Each path below is one point turned by a fixed rotation once a step. After each direction that follows a path, write how fast that rotation turns it, in degrees a step (0 if it stays still).
Each turn is a multiple of 5 degrees from 10 to 175, or 0.
Each row of a path follows its step; steps can be skipped.
Path 1:
step 0: [ 33 -44  -2  -4   3  -2  30  -1 -49  -6  -4  -3   2  -4 -16  -5   2  10
   4  23  54  22  12   3 -18  27  28 -25  32   4 -13  23  -3  19 -12 -16
  14   8 -27 -21  47 -26  17  -7   6  -7  20 -31   2  -3  -1  19  31  28
 -11   0  -5 -26  26 -23 -25 -27 -24  -3  26  27 -14   1  22  20]
step 1: [ -9 -16   3  -5 -21 -30  13   2   4  23   0   6 -33   5 -19 -28   4 -20
  10   1 -10 -38   9  35  16  32  22  15  18 -19  29  -5  -3 -19 -13  -1
  32  35 -22 -31 -10  19 -23  35   7  29  30  19  -2 -33  28 -25  12 -34
 -11  48  13   2  23  23 -15  24  20 -14 -26 -10  -4   2 -15  24]
step 5: [ 22 -23  58   4 -32  -5  11  15 -17  12 -28 -16 -22  -3   7   8 -17  -6
 -51  23  24 -20 -11  20 -49 -28   9  -8 -25  28   9 -41 -22 -13  -9 -37
 -19  30   2  11  -3  15  13   5   9  23   0   8  -8  -9 -17  -1  36  -2
   8  14  27 -19   9  10   6  13 -26   5  12  -5  20  19   7 -30]
step 6: [ 17   9  35   5  -8   4  33  25 -16 -22  -4  -4  25   5   4 -18  -5  51
  31   2   1 -25  20  23  -1 -14  -8 -33  67   3  -2  37  30 -17 -18 -17
 -10  -9 -21 -23  33 -12  -6  14  -1 -21   5  -6 -12 -31  32   7 -20  27
  41   0   6   3  33   7 -16 -10  -7 -16 -22  -1  -7  23   4   8]
step 10: [ 18 -26  -8 -26 -13 -25  14   0  26 -15  23   4 -30  12  -1  -3  30 -18
 -12  18  34 -29  33  27   4 -10 -43  28  -7  21   6  22 -15   7  -8  25
   3  22  26  -4  -5   3  33  -3   0  14   6   1  24 -14   1  36   4  10
  45  -8  12  -6   3  33   4  28  18  14 -53   4 -13  39   4  26]
step 12: [ 30 -19  -5  11 -33  -4   0  39  -6  18  12 -13   5 -31  -2 -54  -5  20
 -37  -7  25 -59 -11  41 -11   2  10  -5  18 -45   1   9   7 -11   3 -10
   0  -2 -17 -10   9  22 -19   7   5 -13   2  24   8 -41  -2 -19   7  -1
  19  33  14  24   5 -21 -38   4 -33 -10 -10   2  14  -5 -33   5]
step 14: [ 23  13  14  13   4  48  15 -16 -17  37   7   4  -6  22 -24  13  36   7
   0  26  15 -12   2  -2  -9  -5  28  15 -16  -7  29   3 -26 -23 -22 -57
 -24  19 -22 -45  -1  -5   6 -11   0  10  22  13  22  -2  -6  15   4  12
 -31 -40  -2   7  18  39 -30  18   8  26  11 -28  13  17 -16  28]
step 15: [-12  -5  24  21 -35  12 -14   8  28  18  -5  21  -6  41 -14  11  -8   7
  12 -27  -4 -11  47  32  18  10   8  22  56   1 -25 -28   2   1  20  18
  41  -6   9  37  16  -7   1  19 -14   7  -6 -15  -1 -13  -6   4 -19  41
   2 -10  29  15  21  28 -32  23 -22 -12  -4   2   2   2 -42 -20]
step 19: [-10 -32  21  -1   9 -45   6 -14  28  31   8  19 -17  -5  -3 -12 -36 -12
  -4   2  13 -36  15  54 -11 -18   5  17  17  -3  26  21  -1 -32 -12 -32
  -7  10 -23  -5 -47   6 -15  14  -1 -11 -11  11  12   7  12  -6 -14  32
  -4   7  12 -14  10 -13 -16  18   4  -5  26  47 -37  33  17  36]
step 21: [ 24 -46   6 -12 -49   4 -29  -9 -20  34   9 -25 -34  24 -35  -5  -1  -5
   2  20  14  11   6  32   0  10  11  28   2 -11 -16  12   2   1  13  23
 -13  22  30   7  10 -22  38 -15   8   0 -17  14  47 -11  19  16  19  12
   8  -6   8  25 -16  38 -27  26   4 -11 -17 -12   1  -4 -47  19]
step 22: [ 10  -3  25  41  -7 -19  38  -5  55  -3 -19  -1 -15  -1   0  -1 -18 -16
  10  -5  36  -9   7 -19  -6   7  15  12  13   6 -29 -26  23   2 -34  15
  -6 -19  34 -29 -12   9  16 -17  23  11  33 -11 -52 -15  -4 -26  18  39
  -7 -21  -1 -12  40  36   3  20 -18  -6   6  26 -13  -6  -2   7]
Directions:
[  3   4   6   0  -7   1  -3   5  -3  -2  -9   2   3  -4   2  -4  -2  -6
   1   4  -1   3   9   4  -6   0  14   7  -7  -3   2  -8  -2  -5   8  -2
  -3  -3   4   9  -2 -11  -6   4   1  -4   3   4  -3   0   6  -1   4  -7
  -3  -2   6   7   0   6   3   4   8  -1   1  -2   9  -5 -10  -1]
110
[  1  -3  -1   4  -5   9   7  -1  -7   6   4 -10   1  -8  10  -8   6  -7
  -1 -12 -10  -2   3  -2   6   2   2  -4   1   9   2   5  -2   6   2  -6
   1   0  -3   4   6  -6  -1   4   0   2  -8  -3  -4  -1  -6  -1   2   2
   8  -6   1  -2   2   1  -9   2   2  -6   5  -5  -1  -7   0   7]
125
[ -4  -5  -1   5  -4  -2  -1   0   2   1  -4   3  -5  -4  -5   4   3  -5
   1 -14   5  -4   0 -11  -1   2   4  -2   5  -6   0  -7 -12  -4   1  -4
   9  -3   1   3  -7  -3   4   2  -4  -2   4   9   1  -3  -7  -6  -2   7
  -9   9   6  -7   2  -6  -2   2  -4  -8   0   8   5  -3   5   2]
100
[  9   3  -4  -4  -9   1  -4  -4  -4   6   2   1  -3  -2   8   1  -2   7
  -4   2   9   1  -3  -5   0   0   7  -4  -4   0   3  -5 -14  -6  -6   4
  -2   7   0  -2 -10  -2  -2  -7  -9  -1  -4  -8   1   4   0   5  10  -9
  -1  -2  -7   3   1  -9  -7  -1  -6  -3   1  -7  -1   2   0   1]
160
[  9  -2   4 -10   1   4  -5  10 -10  -5   2   2   2  -6  -4  -2 -10  -3
   3   7  -3 -11   1   6   2  -7   2 -11  -3   1  -6   1   7  -3   2 -10
   2  -3  -7  -4  -3  -2   1   4  -3  -7  -2   2   5   0  -7  -3   0  -2
  -4   0  -5  -4   2  -7   3  10  -1  -2   1   1  -7   1   6  -3]
55
[  6 -12   2   8   6   2  -4   5  -1   0  -1   5   3  -6 -12  -5  -9  -2
 -11  -3  -4   9  -6  -4   0  -4  -5   2   2  -7   1   6  -1  -1   4  13
   0  -4  -3   4   5  -2  -7  -3   2  -3   0  -2   3  -1  -9   3   6  -6
  -2  -2  -4   3  -8  -1  -7  -4  -2  -3   0   5  -1  -5  -5  -1]
85
[  5  -2   4   6  -4  -6   2  -1   6   5   1   0  -2   1  -4   4  -7   8
 -11   4  -7  -9   5   2  -2   7   4   0  -4   0   4 -10   5   7   5  -3
   5  -4   2   5   1   9  -7   6  -5   8   5   1  -8   1   1  -2  -5  -3
   2   3   1   3  -7  -8   0  -5  -4  -1   8  -3 -10  -3   5   7]
100
Path 2:
step 0: [  6 -14   8  22   7  39  17 -17 -22  16 -13   4   8  39   5 -12  -2 -12
  -8  -4 -18   8  35  18  45  30  23  41 -27   7 -22   1  19   5  -1  10
  21  28  20  -3   3 -16  16  18  30  10 -33 -15 -14 -18 -37 -28  -4  33
  28 -12  21   7   4 -17 -23  13   6  -9 -14  33  34   6   7  21]
step 1: [  8  26 -34  17 -42   6 -11  -5 -54   8  -1   9  20  -5  11   2  18 -27
 -57 -22 -25   7   4 -30  22   0 -16  -3  -9 -18  40  18   4  27   3   8
  12  -8  -5 -11  -1   2 -20  15  -1  20   9  -1  24  14 -19  44 -19  21
 -20 -20  20  20 -11  -5  -4  -1  23 -22   2  23  26  15  24  27]
step 4: [-21 -20 -23  -2 -43 -17  17   2 -32 -38  18  25  33  37  21   7   1 -31
 -15   1 -15  15 -19 -39  28  -2  22  28  10   0  26  -2  19  -7  13  -2
   2 -28 -31  18   8 -15 -23  25  26   6  -6 -16 -11 -17  -5  37   1  14
 -21 -26  29 -17  16  -6   2  -1   6 -22  11   5  38  -8  24   6]
step 7: [-11 -41  -5 -14 -40  -1  -8 -22 -23 -15  -3  -2   5  21  39  16  -4 -46
 -20 -28  -3 -10 -17  10  33   8  21   6  34 -29  22  30   7  19  17 -32
  10  22 -21 -17  15  12  17   8  28  12  14  -9   2  -3   7   4  16  -5
   5 -38   6  20   0 -17  32 -13  16 -29  29  -5  20  -9  24  31]
step 8: [ -4 -10  -5  15  17 -37   0 -27 -14 -22  19 -33  21  32   1  16 -26 -14
 -23  -4 -13  -6  36   9  -3   3  26  16 -31  19 -18 -11  21   6  -6 -22
   5  -5   6   6   7 -42  18   8 -10 -10 -14   1  47  20  -6   9 -22  -4
  53 -22   3  -7   0 -19  -5  -3  26   9  15  40  43  15   7  34]
step 9: [-19 -20 -10  11  -9  38   4 -17  -5  10   0 -13  46  34  38 -11   2 -54
 -22 -26 -21  18   1  12  31  20 -18  40  -5 -35  18  21  -5 -12   9   3
   8  19  31 -21   4 -11 -13  19 -24  -5 -42  -2   8 -17  -8 -11  -6  33
 -18   7  16  -7 -18   9 -19 -11   2 -17   3   5  11   9  -2  44]
step 12: [-26 -13  14  25  -1  19  -7 -19 -38  -3   1   4   1  29  28  -8  27 -27
 -38  -3  -9 -17  13   1   8   8   0  40  15  -6  35   7  -8 -37  25  16
 -10   9   8  10  18 -35   8  39  27 -37 -18 -23   0  -3 -37  32  28  21
 -14 -19 -12   2 -18  -6  -3 -12 -19 -13   3  28   4  16 -26  23]
step 15: [-13  10  -7  15  -6  -5 -15 -35 -47   4  30   7   7  13  15 -21  29 -25
 -28  -8  -8 -14   0 -35   9  -5  42  41   8 -18   3   8   2  -8  39   7
 -20  50 -14  -6  16  22   6   2  22  19   5  21   1   1  -4  -1 -21  28
 -17  -4  -8   8 -24   5 -18 -18   3 -29   9  36  12   1 -21  48]
step 19: [ 27  -1 -18  14 -31   1  43  -9 -32  -1  -2  -6  -8  35 -12   2   5  -4
 -32 -11   3  14  42  19  47 -31  -8  20 -18   9  -1  17  17  13  -9   4
  13  16 -13 -46 -20 -11 -10  22  38  -7  13 -17  20  24  18  28  -5  -9
  -3 -10   8  11  18  -9  27  -6  38 -23  20  26  -3 -12  23  28]
step 21: [  0  33  10  25 -51 -15  -3   5 -29 -12  14   8  -6  25  29   2  33 -24
 -17 -19 -12  -7  24  -7  37  21 -23  21 -18 -43   6  -9  -8 -23   6 -14
 -10   4  -7  -5  36 -29  13  14   7  16  -5   1  -7  20 -27  12  32  34
 -10 -49  22   4   6   1   7  -6  12 -19  14  15  15  -3  22  33]
step 22: [  3 -19 -30  21  -7 -25  -9 -47 -39 -15  16   3  32  37 -32  -1  22  -8
 -23 -18   5  15   6  10  28 -11  23  15   0   6   0  -5   0  11 -11 -10
  21 -28 -25 -28  -3 -17 -24  41  17  11 -26 -37  43  -6   7   1  -5 -35
   2   0  23   2  18  -8 -22 -10  10   9  33   0  24 -23  10  10]
Directions:
[ -8  -2  -9   5   4   5 -11   0  13   8  -5   2 -11   6   7   0   5   3
   2   3   5  -1   5   0  -7  -5   0   6   0   4   1   1   2   2   9   6
  -2   0   3   2   2   8  -4  -4   4  -6   3  -2   1   2  -5   0   1  -5
  -2   6  -9   0  -2   0  -1  -4   8  -4  -6   5   3   6  -8   7]
20
[ -5   4   5   1  -1   4   0  -5  -8  -4   2   9 -11   7   3  -5  -4  -4
  -4   3   8 -11  -4   1   0   2  -2  -6   3   2   3   1   1   4  -3  -2
  -8   2   5  -9   4   8   1  -2   0   5   5   9   1   8   0   2  -4  -5
   1 -10 -13   1  -5  -1   6   4  -3   7   3   0  -8   2   1  -1]
80
[  5  -1   5   2   0   3  -1  -7  -3   8   3  -2  -4  -1  -8  -4   1 -11
  10  -1  -2  -4   7  -7  -3  -3  -2  -3  -7   0   5   8   0 -16   2   2
  -1   1   1 -10   0   0  -6  -4   2  -9  -5  -1   3   1   7  -1   2  -3
  -1   5   0  -1  -2   4   5   7  -6   4   6  -1  12  -9  -6   1]
110
[  0  -2   4   3   2  -4   2   3  -3   7  -4   5   2  -5  -1  10  -3   7
  -3   9  -8  -2   0 -10   0  -3   5  -4   5  -7 -10  -2   8   0   7   1
   9   1  -2  -5   4   3  -2   7  -7  -3   1  -8   4   1  -8 -10  -3   4
   3  -5  -9   1  -1  -4   0   6  -2   4   6  -2  -4  -4  -6   7]
145
[  4   2  -3   3   2   3   1   3   3 -10  -6   4   1  -5   1   5 -15  -6
  -2   3  -4   4  -6   2   1 -14  -1  13  -2   1  -3   1  -6  -5  -1   5
  -7  -3   0  -4  -3   6  -3   1   5  -7   5  -4  -5   0  -2  -4   5  -4
  -2  -8   3  -1   2   1   0   2  -9   4   1  11  -3   2  -3  -8]
55
[ -2   2  -4   4  -4   7   1   3  -2  -1   1   8   9  -1  -3  -3   0  -3
 -11   1   2   9  -6   6   2  -8  -3  -4  -3   4   4   0   7  -1   1  -6
   1  -5   5  -3   0  -4   1  -1   0  -8  -2  -1   4   1   1   5  -8  -5
  -3   9  -9   6   2  -5 -10   1 -13 -11   0 -12   2   3  -2   2]
135
